In the rows, 128 means zero.
One turn sends every row of this set to another row. A few are shown first. Where does it send the rows asked after them?
q23: [165 120 126 132 116 107 171 130 133 121 138 124 111 124 151 134 157  99
 124 128 138 144 130 170 142 128]
q566: [138 120 113 122 105  92 145 146 144 109 155 142 153 102 157 128 143 128
 114 136 154 153 137 120 145 128]
q465: [165 131 128 123 123 103 155 145 136 137 163 124 147 127 158 122 172 168
 128 128 142 150 104 117 155 127]
q442: [196 126 138 134 111 108 147 126 137 119 136 136 101 130 131 135 142 109
 144 118 139 137  97 113 143 133]
q206: [138 143 117 126 121 114 124 148 146 101 141 112 146 125 130 137 171  94
 117 149 146 144 113 103 160 138]
q553: [155 127 114 116 155  99 113 152 147 120 145 124  94 127 159 135 157 106
 102 118 147 139 135 118 153 139]
q756: [142 130 129 131 119 116 156 163 114 125 144 147 140 133  98 119 154 130
  98 124 151 155 115 116 116 127]
q464: [131 125 158 132 145  96 105 136 132 110 150 126 132 116 127 131 139 135
 134 129 127 153 105 145 150 143]
q704: [152 126 128 116 100 111  86 148 139 113 132 123 122 125 148 133 174 108
 116 131 146 142 148 128 143 126]
q20: [156 127 136 130 120 106 109 120 132 113 131 121 163 121 127 137 154  92
 107 117 133 140 118 102 152 127]
q899: [145 126 103 129 111 112 127 133 135  92 153 134 145 108 128 138 151  93
 130 118 138 132 126 120 149 120]
q801: [147 133 122 139 112 123 151 157 125 125 137 129 135 127 105 124 182 144
  87 102 137 133 126 111 128 122]
q462: [156 121 141 114 107 110 112 148 157  96 118 118 130 128 147 150 150  99
 118 133 144 133 143 138 134 129]
q799: [187 131 137 131 115 114 126 131 127 135 132 136 104 144 136 125 164 115
 139 129 150 149  89  93 143 133]
q751: [185 132 119 129 108 118 143 139 149 119 134 126  94 137 142 136 174 121
 143 120 146 129  94 104 148 131]
q439: [153 131 147 131 116 117  98 144 125 101 128 131 125 125 139 135 148  96
 125 150 143 148 150 128 132 133]
q505: [156 133 139 129 111 104 171 160 141 121 141 122 136 124  94 129 154 129
  84 113 137 143 120 129 135 136]
q191: [117 122 135 124 141 109  93 144 137 115 143 126 135 126 143 132 169 149
 134 122 139 145  98 132 144 130]
q204: [153 131 122 134 122 122 147 138 132 137 121 110 114 142 165 129 204 116
 110 136 145 144 123 140 145 129]
q245: [178 114 127 124 115 107 163 159 137 118 144 123  89 107 106 139 166 136
 109 122 137 145 136 121 143 115]
q636: [157 116 121 118 161 101 124 144 145 111 135 135 105 129 159 144 133  99
 108 112 147 135 132 123 136 133]
q25: [142 124 141 161 126 117 153 124 108 119 134 133 129 114 135 121 151 147
 130 120 125 138  83 127 147 131]
q230: [163 106 140 113 124  91 125 149 138 157 130 126 100 146 112 136 148 147
 105 122 157 150 120 123 131 124]
q487: [144 119 137 132 136 130 126 149 120 110 119 114 118 149 149 130 190 153
 104 115 157 134 131 149 133 138]
q413: [134 118 127 134 118 108 164 141 137 118 135 127 133 124 142 130 153 147
 128 124 141 139  66 136 149 132]
q708: [149 109 149 118 134 107 121 144 103 122 135 137 126 148 136 120 151 135
 110 122 168 162 123 160 127 140]
q674: [166 118 136 144 127 106 139 144 123 134 140 126  79 124 105 135 146 149
 120 123 136 134 147 130 136 126]
q923: [145 119 136 142 119 108 135 126 132 112 126 136 168 110 162 133 149 132
 104 125 141 141 141  99 133 123]
q57: [145 140 136 141 116  99 140 144 143 114 142 115 149 104 154 127 165 132
  98 150 140 152 144 103 161 145]
q581: [173 135 150 143 135 108 156 132 115 132 158 129 149 123 148 120 155 161
 130 133 130 153 113 113 150 131]
q477: [163 118 143 135 127 111 136 118 102 148 124 138 130 141 154 120 163 100
 114 130 146 163 121 143 128 124]
q662: [165 118 135 129 132 127 148 162 126 126 118 124 104 131 117 139 184 141
 105 138 148 150 123  91 126 113]
q543: [169 124 137 132 131 110 174 138 138 119 151 129 153 125 157 134 149 162
 135 123 134 137 107 124 140 123]
q242: [128 124 143 135 142 109 117 139 153  96 137 113 129 115 138 145 157 146
 133 113 121 126 109 145 149 135]
q856: [157 129 131 133 168 108 109 141 128 119 133 131 102 130 156 135 148 103
 103 122 142 140 138 107 142 139]
q388: [149 115 131 132 138 121 148 160 142 128 116 123  94 149 121 149 156 151
 120 138 155 131 125 117 117 122]
q479: [178 100 145 112 124 101 148 149 124 135 128 141 116 125 107 137 146 127
 104 121 151 163 117 110 122 109]
q273: [160 120 148 130 129 106 147 146 127 102 139 112 108 130 130 131 155 137
 107 117 147 140 140 177 148 151]
q874: [143 128 137 142 114 100 141 132 123 138 142 118 127 117 135 115 170 152
 113 120 131 148  74 127 167 139]

q206 -> q899
q856 -> q553
q874 -> q413
Where do these go?
q191 -> q242
q543 -> q581
q756 -> q801
q704 -> q462
q479 -> q662
q230 -> q388
q708 -> q487
q477 -> q204
q923 -> q57
q442 -> q799

One turn sends every row of this set to another row. A few are shown first. Where does it send the rows asked after them?
q974: [118 145 125 155 132 136 153 137 142 133 131 126 116 131 139 144 168 111
 124 128 120 127 139 117 137]
q165: [147 123 141 140 158 118 133 153 131 146 152 142 129 135 113 112 129 109
 122 121 107 133 148 102  90]
q718: [143 136 156 151 119 139 130 136 125 152 156 146 108 141 119 143 104  92
 127 139 159 122 129 140 133]
q459: [117 126 150 151 161 133 148 140 119 183 151 125 120  97 121 118 115 118
 130 127 132 144 120 134 125]
q224: [159 123 145 130 146 133 146 143 129 150 138 137 124 134 121  76 150 122
 114 135 124 124 138 133 129]
q586: [163 127 140 136 146 112 145 155 115 139 128 147 119 122 107 175 128 126
 128 139 122 124 142 136 151]
q46: [106 115 139 141 139 132 141 135 123 111 137 133 122 102 132 129 165 114
 109 144 116 137 143 121 129]
q307: [131 145 147 143 132 117 142 141 122 158 172 155 131 127 137  91 129 122
 128 130 129 108 138 121 108]
q726: [132 142 113 144 113 134 124 109 108 141 147 125 100 118 119 137 142 126
 113 119 148 132 124  99 123]
q180: [147 122 129 119 118 128 152 145 101 114 142 133 124 123 125 152 141 121
  85 111 121 133 115 109 122]
q92: [126 137 128 165 108 139 155 148 137 128 151 121 138 130 141 127 149 113
 117 106 141 139 118 122 129]
q695: [118 113 136 136 161 115 145 171 117 166 139 131 119 101  98 123 130 116
 126 110 125 132 119 126 136]
q201: [123 120 138 147 139 140 145 157 130 179 144 127 114 102 106 109 128 118
 146 122 124 136 118 128 151]
q823: [131 125 143 158 109 112 152 137 121 139 136 127 138 108 155 125 138 135
 113 103 130 160 130 107 126]
q585: [162 112 118 134 135 120 122 130 105 138 151 156 107 125 138 136 114 103
 117 138 134 145 149 163 115]
q670: [105 107 141 151 121 105 130 131 129 131 136 123 117 114 137 119 133 130
  93 132 122 150 135 106 124]
q573: [153 125 142 141 116 150 135 105 121 144 141 136  97 123 139 143 140 117
 106 136 124 157 128 102 123]
q203: [140 142 143 133 117 138 154 119 110 131 158 145 124 116 149 165 140 125
  98 140 114 133 116 117 120]
q448: [157 137 111 125 108 124 128 123 100 144 143 136 117 119 138 124 102 112
 137 123 130 132 149 158 129]
q606: [159 132 139 151 133 117 138 156 144 152 159 144 143 127 113 119 142 139
 135 143  93 127 126 120 126]
q563: [144 120 154 141 132 111 140 140 116 150 144 137 114 133 122 162  77 119
 115 135 125 135 147 117 124]
q729: [125 119 165 134 159 137 157 158 131 174 140 135 120 113 123 128 123  97
 123 127 111 139 117 136 131]
q172: [161 117  99 132 126 107 128 139 107 135 146 130 121 129 126 145  95 124
 117 128 116 138 146 153 122]
q476: [117 119 145 140 147 122 168 174 121 170 157 138 130 106 124 129 112 123
 126 119 113 126 116 131 139]
q764: [147 147 135 135 150 109 137 137 114 149 142 114 154 114 109 101 134 144
 117 126 115 122 131 127 112]
q290: [136 116 112 133 100 129 137 138 112 123 152 142 102 121 116 132 150 137
 101 129 131 122 116 108 148]
q391: [154 133 123 129 105 116 119 142 119 137 153 152 122 133 131 149 109  96
 131 133 114 129 133 160 124]
q361: [166 127 111 128 121 106 115 133 112 143 132 146 109 127 122 138 133 114
 126 136 126 133 137 168 142]
q820: [161 132 140 131 112 122 143 147  93 136 133 131 137 101 107 136 112 134
 137 116 147 129 132 138 155]
q816: [145 108 142 136 140 140 130 131  97 131 145 135 109 108 105 118 113 115
 118 145 164 129 144 145 141]

q820 -> q586
q172 -> q391
Where do these go?
q203 -> q573
q165 -> q307
q823 -> q974
q695 -> q476

One turn sends every row of this set to another row. A few are shown first. Where does it send the rows asked after them?
q357: [113 103 140 140 148 138 102 105 123 100 125  83 130  99 162 131 104 127
 135 155 143 150 154 126 116 159 163 105 105 140 154 155 112 126 150 127]
q741: [122 111 117 132 142 132 124 103 144 112 120 108 106 129 119 150 103 110
 130 141 119 146 152 104 136 171 108 150 137 143 192 150 121 107 158 147]
q375: [125 112 117 124 150 133 121 107 154 124 122 116 119 119 126 149 104 120
 128 137 122 154 138 111 136 152 104 150 127 153 183 129 107 100 137 140]
q492: [110 108 102 139 146 140 103 107 123 109 126 112 115 103 167 131  97  97
 115 113 111 158 155 121 135 161 131 111 108 152 145 134 115 126 163 132]
q283: [130 135 118 134 106 131 103 104 127 124 120 108 108 110 110 128 131 131
 135 122 129 156 152  91 132 160 104 134 133 124 157 139 127 109 136 148]
q431: [126 125 135 144 128 148 120  97 138 126 119  97 103 113 108 143 124 144
 127  89 152 178 158 120 130 138 152 112 129 134 147 125 140 129 117 157]
q681: [129 111 141 136 135 128 146 101 144 104 142 121 108 133  92 147 111 116
 136 126 154 148 159 123 125 191 138 116 130 151 134 142 112 109 132  99]
q301: [121 128 120 152 148 159 169 120 123 111 114  91 124 113 150 124 111 114
 148 140 134 146 129 108 131 160 142 142 146 151 175 157 144 118 117 119]
q842: [126 117 129 140 116 144 166 119 132 116 128  92 112 115  73 132 111 121
 132  83 126 162 153 120 129 153 151 108 135 138 146 142 141 121 142 135]
q837: [122 129 121 149 153 143 126 118 143 109 133 118 111 127  86 131 116 106
 132 129 162 150 154 108 127 199 158 118 150 138 137 156 130 136 144 121]
q528: [113 120 122 137 145 147 115 129 140 107 123  95 150  96 152 107  93 116
 137 149 146 139 138 115 124 165 166 108 116 135 142 157 109 115 149 131]
q508: [142 102 124 140 143 140 109 116 138 112 116 121 111 121  78 134 112 140
 121 109 125 171 138 132 128 145 158 141 117 152 145 122 131 125 121 128]
q902: [115 107 125 130 140 136 143 102 153  94 125  86 117 114 183 120 106 130
 145 120 154 150 150 113 116 148 128 116 127 142 164 141 137 114 114 127]
q749: [118 140 117 138 161 161 134  98 122  96 116 114 116 125 134 129 110 114
 135  77 154 164 143 136 116 142 153  89 132 128 140 139 145 112 134 133]
q897: [104 119 101 135 147 145 114 112 124 113 134 109 126 102 154 109  88  87
 111 110 113 149 154 124 135 155 129 117 113 146 141 139 116 106 162 130]
q984: [114 129 114 123 151 143 142  96 119 106 127 120 119 112 128 126 117 122
 125  86 151 155 146 128 120 143 143  70 117 128 140 140 130 101 130 142]
q228: [145 106 136 136 121 133 116  97 134 106 120 129 102 139  89 135 111 142
 116 113 141 162 151 122 132 156 151 147 126 134 145 126 128 109 127 139]
q888: [122 112 135 166 145 144 140 128 150 111 135  76 111 113 106 138 125 124
 135 138 112 143 135  96 115 159 163 137 120 144 108 147 125 117 135 122]
q177: [118 122 112 142 146 142 109 104 109  96 125 104 113 122 169 141 103 100
 113 107 114 160 153 119 134 159 129 125 116 142 149 131 116 123 174 121]
q757: [112 132 111 138 147 147 119 109 108 101 134 100 125 120 156 120  93  89
 110 103 116 151 152 122 133 153 128 131 122 136 145 136 119 102 175 118]
q676: [116 115 145 158 140 139 135  95 149 114 147  90 104 119 121 125 134 137
 114 157 136 158 156 113 111 149 160 143 120 129 114 141 126 115 137 137]
q522: [133 104 121 142 148 144 109 125 118 112 125 106 104 109  56 130 108 119
 121 108 120 157 144 119 123 156 154 135 123 139 143 143 137 126 128 140]
q152: [135 108 133 139 125 137 117 105 115 107 130 114  96 128  67 131 106 121
 115 113 136 147 157 110 129 167 146 140 132 121 143 148 136 111 134 151]
q738: [122 111 122 139 121 128 117 111 110 121 127  89 111 106  83 123 135 116
 134 121 102 158 155 106 122 153 117 127 131 138 175 151 137 121 161 128]
q198: [122 122 129 166 144 139 134 112 166 106 129  84 115 121 117 122 129 139
 131 149 122 158 148 115 116 153 171 143 119 144 115 142 133 115 137 124]
q985: [122 131 138 132 143 158 142 132 123  95 137  93 143 107 146 123  83 104
 136 139 146 142 130 119 116 165 149 126 126 125 132 150 103 114 155 109]
q374: [132 125 132 141 117 156 107 105 151 132 118 125 113 113 122 122 112 115
 143 113 133 176 140 115 126 145 113 154 143 142 147 119 128 123 124 130]
q446: [111 112 128 136 150 145 158  98 107 121 131  90 113  92 151 129 125 128
 131 156 139 150 146 113 123 152 126 124 124 149 179 155 133 119 104 136]
q139: [116 106 150 158 142 144 141 110 134 117 153  81 102 111 110 140 130 121
 118 146 126 143 144  94 110 156 152 137 121 129 107 146 117 117 134 134]
q643: [110  99 122 134 163 148 146 127 146 108 128  79 135 105 165 110 110 114
 141 110 142 148 128 111 113 132 143 115 133 152 169 139 138 126 121 115]
q455: [112 116 121 123 139 134 158 108 124  84 140  78 105 110 164 125 112 121
 133 128 152 145 156 103 109 165 118 113 136 121 165 158 139 128 134 137]
q171: [114 120 115 137 168 148 118 112 134 115 126  95 108 118 103 140 100  94
 129 137 116 155 149 115 124 158 114 157 143 142 191 154 132 120 159 144]
q807: [122 112 146 137 163 126 111  96 133 118 141 103 120 121  96 148 131 133
 128 120 156 153 155 130 121 155 147 114 114 159 146 129 113  98 118  97]
q537: [120 113 123 145 152 155 143 101 120  95 112 113 108 130 130 141 111 105
 141  78 140 159 143 129 118 155 159  79 134 138 148 148 146 132 149 128]
q766: [123 114 156 135 147 149 130 109 106  87 139  81 124 110 155 146  95 115
 134 145 143 153 147 130 107 160 145 123 114 130 144 149 105 127 156 105]
q524: [137 131 122 122 162 139 155 102 122  99 152 117 104 127 129 128  94  97
 139 132 146 143 145 101 108 184 128 123 110 115 139 127 110 125 144 133]
q50: [130 123 105 137 179 137 132 126 127 114 132 103 127 123 118 112 110  95
 141 125 134 129 128  80 120 176 161 109 111 127 157 136 120 128 156 139]
q952: [121 107 133 142 145 151 175 114 105 113 126  89 113 105 148 144 119 116
 141 143 127 145 131 103 125 161 128 129 133 153 177 154 132 128 114 117]
q794: [133 115 137 131 170 133 129  73 134  96 142 104 102 133 144 131  95 109
 150 131 143 156 163 133 104 159 140 127  94 138 154 120 123 111 131 119]
q426: [107 109 118 128 163 146 161 133 118  97 142  70 123 100 145 114 115 106
 128 118 139 144 134 100 106 149 133 111 141 130 170 154 140 140 141 124]
q814: [131 126 140 134 117 136 147 102 117 114 129  86 102 118  91 154 125 141
 125  84 141 164 159 113 128 146 137 109 125 127 148 132 132 112 129 143]
q864: [125 102 135 146 130 154 122 110 134 130 124 105 116 109  93 117 116 101
 142 113 105 178 143 131 115 137 124 146 139 155 166 131 138 136 149 109]
q593: [126 105 119 147 187 131 107  97 139 112 122  90 125 129 133 113 111 108
 153 124 130 143 147 114 115 150 173 113  95 150 171 129 132 114 144 124]
q89: [116 120 116 129 177 150 114 117 145 126 128 105 120 108 111 141 101 106
 126 131 119 163 135 122 125 140 110 158 132 153 184 132 118 113 138 137]
q341: [114 130 126 150 182 141  92 114 132 124 131 100 123 116  89 130 136 121
 123 123 164 155 150 115 123 163 167 117 134 145 148 142 130 127 130 120]
q531: [116 101 120 130 142 139 150  98 116 104 123 119 110 117 125 139 118 113
 130  86 137 150 146 122 121 157 149  60 120 138 148 148 131 120 145 137]
q156: [122 117 124 149 128 157 140 115 154 129 116 103 113 110  92 122 110 123
 134  88 138 177 153 127 130 145 165 111 139 145 147 135 148 139 130 150]
q734: [110 132 114 145 153 153 152 105 125 119 118  91 124 101 153 109 117 126
 139 152 144 150 145 117 129 151 139 136 135 148 178 157 147 110 105 137]

q198 -> q888
q952 -> q446
q156 -> q842
Where do these go?
q455 -> q902
q985 -> q766
q375 -> q89
q152 -> q228
q864 -> q738
q50 -> q524
q537 -> q531
q897 -> q757
q837 -> q681

One turn sends every row of this set to another row. A few are shown first. Where does it send the rows asked after them?
q808: [128 145 153  93 154  94 143 139  99 113 114 142 128 100 121 146 139 134
  95  90  61 125]
q536: [115 163 147 125 172  77 121 140 105 101 129 128 124  89 120 152 119 131
  91  65  96 124]
q48: [130 131 168 121 141 110 160 136 101 112 135 171 146 105 101 125 107 138
 130  50 103 121]
q83: [139 132 131 107 179 108 165 140 119 117 122 143 127 106 122 142 154 114
 108  96  88 123]
q516: [161 123 159 100 138 100 155 158 122 119 151 141 104  71 131 152 123 125
 131  73 121 137]
q460: [123 148 163 115 147 108 136 142 133 109 113 137 154  91 126 145 133 102
 136  95 112  82]
q394: [158 151 144  96 150 117 128 149 120 109 116 134 131  92 144 145 137 115
 131  89  93  83]
q333: [143 132 159 115 162  88 159 128 106 120 148 150 136 102 142 135 116 144
 122  29  97 117]
q901: [128 124 164 119 147 105 151 141  97 108 135 164 139 106  97 117 110 142
 138  56 100 130]
q761: [131 144 144  99 157 101 113 155 143 131 118 144 128 100 146 151 117  93
 133  73 104  97]
q654: [130 150 142 120 186  92 141 147 119 107 139 118 159  85 114 139 120 104
 125  88  82 123]
q370: [126 149 143 110 147 121 124 161 132 123 105 166 125  86 132 151 117  95
 136  84  97 104]
q109: [120 133 159  99 123  85 145 138 124 112 154 135 118  76 126 156 114 114
 149  69 119 135]
q478: [133 143 162 114 154 108 143 138 109 124 155 142 139 107 127 129 114 149
 138  29  92 116]
q325: [132 164 150 131 141 123 128 142 112 122 101 121 124  81 143 154 110 114
 122  88  95 116]
q161: [144 155 146 110 184 105 150 144 110 108 131 136 135 106 101 170 112 133
  84  73 101 120]
q623: [129 147 148 111 172  83 134 150 106 110 104 149 113 102  94 141 133 133
  88  77 112 126]
q336: [129 148 169 121 183  77 148 145 122 124 114 123 149  98 112 147 102 133
 103  91  94 111]
q743: [130 125 171 108 130  90 150 152 128 113 157 138 127  66 120 153 121 110
 137  72 123 140]
q493: [122 125 160 103 121  90 144 133 127 115 152 131 123  87 133 155 122 122
 149  73 129 133]
q542: [123 155 140 117 148  93 126 153 130 140 101 153 162  87 115 152 142 116
 111  68 121 122]
q345: [119 150 149  98 166 100 137 138 106  99 138 136 144 111  92 164 125 121
  88  73  92 129]
q219: [141 155 121 121 147 114 102 153 120 131 122 131 132 100 137 149 124 141
 116  82 102 125]
q390: [139 143 160  90 144  92 126 145 124 137  90 123 137 103 122 139 138  97
 117  75 115 113]
q818: [130 136 167 115 150 116 161 142 109 127 133 166 138 107 104 125 125 146
 136  38 104 120]
q19: [166 139 155  97 137  99 157 156 113 119 130 148 120  61 124 153 116 128
 147  66 125 131]
q486: [160 134 153  95 139  94 163 154 120 123 134 148 104  70 122 153 112 126
 143  69 127 129]
q546: [149 133 159 107 153  97 150 129 105 119 154 149 139 112 136 131 109 144
 122  31  97 113]

q901 -> q493
q808 -> q390
q654 -> q219
Where do these go?
q818 -> q743
q486 -> q48
q161 -> q370
q623 -> q460

